One turn moves each row of this set onto another row. After a few examples, where does it send each row asked below?
Q403: [-12  -7  -6  -5   7  -5  -4   4  -1  -9  -9 -29  26   3  -3   2  -2 -11
  24  24  -1  24  30   2 -24  -5  -9   1   9  17   5  -1  -5  12  -1 -14
  -7  -2 -14  -6  13 -29  31  -5  37 -16  13  -7  14 -13]
Q528: [ -1 -10   4   6  -4  18  -7  13  -1 -15   7  -1  21  14  -3 -16   2   0
   3  11   8   2 -16  -3   4  -8 -14   2   5  10   1  -9 -20  -7 -26  24
 -13 -34 -12  -7   5 -12   6  17   3   6  23   8  18   7]
Q883: [-22  -8   1   7  -7  -1  -9 -11 -17  -8  15   1   3   8  32   7   5  14
   6  -3 -13   5  12  14 -25 -15 -19  10   0  33   3 -18  16   4   9   0
  -6  26  -2   2   1 -35  -6 -17  11  -7  -4   6  11  -4]
Q940: [-10  -2 -10   0  -6 -24  -7 -13   2   2  -7 -20   8 -20 -35 -10   8  11
   0   8   9  -1 -12 -14  16   3  -9  23  17  21  17  19  10 -10  -6  -6
   3   8  -4  14 -10 -11  20 -41   6   4   4  11  10  -2]
Q75: [  0  -3   2  -1 -15   6  -6  12  37 -29  -2  -7  -7  14   3   0  11   3
  16 -11  -4 -29  10   1   4  12  -6 -15  -2  -2 -12   1  -3  22   1  -3
  11   9  14  -2 -20 -22  17   6 -11 -23   4  -6  21  -7]
Q107: [-22   2 -22  -7   9 -30 -19  21  19  11  -6 -23 -27   4 -22 -19  14  -6
  17   9   3  -6  32   7  11   6   3   2  -6  14  28   2  12   4  -5 -18
  24 -11   1  -9   7 -31   4 -12  -3 -25   4   1  19 -23]
Q700: [  0  15  12 -17  15 -31 -23  -5  18   0 -10 -27   4   4   8   3   7  19
  12  -5 -21  16  33   7  -7 -26 -14   8  -2  14 -21   9  18 -25  -3 -14
 -17  13 -13 -21   5  -7   7 -11   0  -3  17 -16  16  10]
Q25: [ 14   4  12   5  -6 -21 -27  -7 -27   9   3  -5  20   8   7  -7  12  25
   4  -4  -7   0  31  -5 -15  -6  -7  22   4   4  -2  17   6  -8 -23  -3
 -16   0 -14 -31   9 -16  -3 -19  21   7  22  -6   8   9]
Q455: [-12   7  -2  28   0   5  18  19  28 -11   9 -12  -6 -18   8  -3  -7 -29
   2   7  19 -14   9 -12  13  10 -14   4  12   7  19   2 -12  -1 -16  -4
   2   4   0   9  -1 -25   3   6 -15 -15 -12   5  14 -20]
Q502: [  1 -10   2  -9  -2 -12 -10  35  12  17  -7   1  -3   8   6  -7  -6   5
  -5  -9  -8   1  31  10  -8   7 -12  24 -16  -9  -7 -14 -21   1 -10 -25
  -1 -11   0 -20  11 -19   0  35 -10 -13   8  -9  -8  -7]
Q739: [-18  22   2   0 -12   2  23  -6  17   7  -4 -12 -16   8   2   6  20  14
  -2  -5 -12  -8   4  12   4  -8 -23  -9   5  39   7  23  18 -17 -22  -4
  12   4   4   3  -8 -41   2 -21   8 -11   1   3  24  -2]
Q110: [-22   7 -16   7   6 -32 -26   8  11   8   4 -21 -22  -2 -14  -4  12  11
  26  15  15   8  36   0  -4 -11 -12  14 -13  23  18   7  17  13  -7 -15
  12  20  -2 -11   8 -27 -18 -19  -3  -8 -16  -2  17 -22]
Q73: [ -1 -17   3 -13   1 -18 -14  31  22  10  -1   2   4   9  -1  -4  -2  11
  -5   0 -13   0  30  14  -7  15 -13  21 -21 -12  -6 -16 -11   6   0 -19
   1  -9   3 -23  10 -12   1  31  -9 -13   6 -17   1  -2]
Q610: [ 10   5  12  -4   4 -25 -29  -7 -16   9  -4  -7  21   7   3  -3   5  28
  12  -4 -12   9  27   2  -9 -11  -8  14   2   3  -8  12   8 -18 -16 -11
 -18   4 -16 -34   8 -12   3 -21  17   5  20 -11  10  14]
Q706: [-21  -8  -9   9  20   2   3   8  12  17  -1  -5   0   9  -9 -12  11 -16
   0   9  29  12  34  24 -29  12 -14  -3   2  26  12 -17 -12   2  -4  -2
  -5 -18 -17 -12   6 -20 -18  18  12 -10  12   2  -9  -8]
Q821: [  9 -31   8  -6 -21  10  -6  -5   0  15 -17  -1  25   7 -10   3  13  17
  -1  -5   2  -4  -2  11  -3   0 -26  10   7  11 -10   2 -18  -3  -2  11
 -17   3   1  10  -6  -7  -5   6   7  20  22  14  -9   6]
Q141: [-13  -8  -2  -3   1 -10 -10  15  -4  -8 -15 -34  26   3  -4  10   0 -18
  29  18   0  12  26   9 -20   1  -6   4   4  18  12  -2  -2  14  -1 -13
  -4   7 -20  -7   5 -31  33  -9  31 -21   9 -11   6 -10]
Q571: [-16   4 -19  -1  -4 -19  -3 -14  -6   5  -9 -29   8 -16 -33 -18   4   9
   4   2   3   4 -15 -15  15  -4  -7  21  15  28  11  12   6 -13  -9  -6
  -2   4  -5  27  -6 -14  12 -31   1   2  -1  14   2  -4]
Q777: [-13  -4 -17  13   9   1   9  -2  15 -17  23 -12  21  -9   4  -5  -5 -32
   0   0  23 -11   7 -19   2  23   5   6  19   9  16  -6 -14   9 -12   5
  -1  -3 -12   6  -8 -15   1   8  -1 -13 -12   5  -8   0]
Q724: [  9  11 -15   8  10 -25 -21   8  12   6  -3   4 -32  13  -2  -2   0 -11
  -6 -18   2 -12  28  10   1   4   4  20   5   4   0 -14   2 -25 -24  -6
   0   0 -20   3 -21  -4  -1  -2 -28 -21   0  -7   7  -2]
Q453: [ -6  -1  -6   2  -7  -6 -43 -14  22  -8 -20 -24  -4  10 -16  -4  12  26
  26  10   8  -3   3  -7   8 -15   5 -13   7  17 -13  12  -2   2   8  12
  -9  10   3   3 -22  -1   8 -21 -10  -6  12  -1  28  -1]
Q830: [ -3   9   8   6   2  -6 -21   2  44   4  15 -19  -4  16 -14  -9   7  -3
  -1 -18  14  -7   4  -8  14 -12  -3   0   2   8  -6  10 -16 -21  -6  12
  -6  13 -16 -12 -13  12 -32  -5 -15  -2  -7   6  -6   3]
Q729: [-39  16   1  -8   2 -12   5 -26  34  -3  22 -18  -3 -13  -9 -10   8  32
   0  -1  -4  -7  19  -2  -1  18 -18  -4   4  18   0   8  22   5  10 -22
   7   2  17 -17  -5 -27 -23  -5  -1  -2   6   5  -1  -1]
Q572: [-21  10  -4  -9   4  -8  -5 -16 -16  12   7 -15   2   5 -14 -13  24  -2
 -13 -20   0   5  27  19 -25  -6 -13   8  20  26   6  -8  17 -21  -4  -5
  -8  -5 -23  -8  -2 -39 -12 -25  27   6  16   7  -8  -3]
Q871: [-25 -31  -2  -1  17 -18  -8 -15  28   1   7 -15  -3   1 -26   2   9  12
   3  13   4   3  47  19 -20  15 -10   9  13   0  25  -3   2  -4   8  -5
  13  19  -9 -13 -12 -33   5 -12   7 -13   0   5  20 -18]
Q545: [-13  -6   4   2  -1 -12   7 -18   3  -8 -10 -20  28 -21  -5   4 -14  17
   3  14   4  -8  19  -8  -9  21 -24  11  15  28  -1  19   8   4   0 -26
 -23  -3   9 -13  -4 -29  24   2   6   5  24   6  -6   4]
Q649: [-15   8  -3   7   3 -25 -19   0   6  12   9 -16 -15  -6  -4   0  12  18
  24  21  16   9  38   0  -6 -13 -18  18 -14  22  10   1  15  10  -2 -11
   9  23   1 -16   6 -25 -24 -28  -7  -6 -22  -3  22 -18]
Q322: [  6 -22   9  -1 -13  21  -4   4   1  -7   3  -3  26  13  -3 -13   7   6
  -2   9   7   3 -13   5   5  -6 -20   6   6  11  -1  -6 -28 -10 -21  20
 -17 -27  -7  -6   2  -9   6  12   2   6  23   9  10   5]
Q941: [ -2  17 -12  -7 -25   7 -12  19   6  -3 -16 -13   0  26  -6   0   7   0
  16  -8   4 -11  -5  -7   4 -12  -3  -7   2  30 -22   0 -13 -10 -11  -5
 -14 -22  -8   7 -16   2   2   3  -1  -1  26   7 -20   3]
Q988: [  9   4  -1 -13  30 -15 -13   0   1  22   1  -9   4  13   2 -19   2  20
 -10 -10   5   8  35  -5 -25 -15  11  23  17   0 -30   3   4  -2  -2 -23
  -8 -12  -7   6  -3 -21  -6 -11   6 -14  27   1  11   2]
Q326: [  4   8  -2  -4  -1  -2 -18  -2  49   9  20 -19   0   9 -19  -9   8   3
  -5 -19  11  -9  13  -4  10  -4  -4  -2  10  -1 -11  25 -10 -23  -9  10
  -9   7 -11 -12  -7   5 -37  -2 -14  -3   1   9  -2  -4]
Q286: [ -2  -7 -11  -3   2  -2  -2  18 -18 -14 -10   5   7  23   1  -9  21 -10
   1 -15 -11  -9   9  10 -19 -15  -2   7   4   8 -10 -39  -9 -11  -9   6
   2  -5 -17  18 -16 -20  27 -10  -1 -12  12 -12  15  11]
Q525: [-15  12   2 -13   7   2  15  14  26 -21  23  -7  -2  10  -7 -28  30  16
  -2 -15   8 -14   8 -14  -3  -2   4 -11   0  14   0  -3   8   6 -20   0
   1 -30  -9 -10  -3 -23  -4   0 -17  -6   5  -7  35  13]
Q715: [-13  10   1  22  -4   8  11  22  31 -11   0  -6 -12 -18   7   0  -8 -22
   4   5  20 -13   6  -4  22   7 -22   1   7   9  18   7  -6  -5 -22  -7
   5   6   2  -1   2 -36   7   3 -16 -14 -15   6  26 -17]
Q765: [ -6 -17   4   4 -21   6  -8  23 -15 -19  18  13  11   8  12 -10  16  14
  14 -22   3 -23  34   3 -12   8   6   5   9 -14   7 -13   2   6  -2  -3
  -4  -9 -10 -22  -3 -30  -5 -11  -1  -2  18  11   6  -4]
Q510: [-33   1  -3  15 -14  -9  -3  -2  25 -19  -9 -12   1 -19  -6  -1   3 -14
  -1 -10   2 -13 -11   6   8  23 -15  -6  -5  30  26  -6  -8  -4   5   0
  -7  16  -5 -11 -14  -6  29   9 -13  -8 -14 -10   2   8]

Q528 -> Q715
Q110 -> Q610
Q988 -> Q941
Now find these:
Q739 -> Q883
Q286 -> Q75
Q940 -> Q403
Q107 -> Q700
Q73 -> Q326
Q724 -> Q453

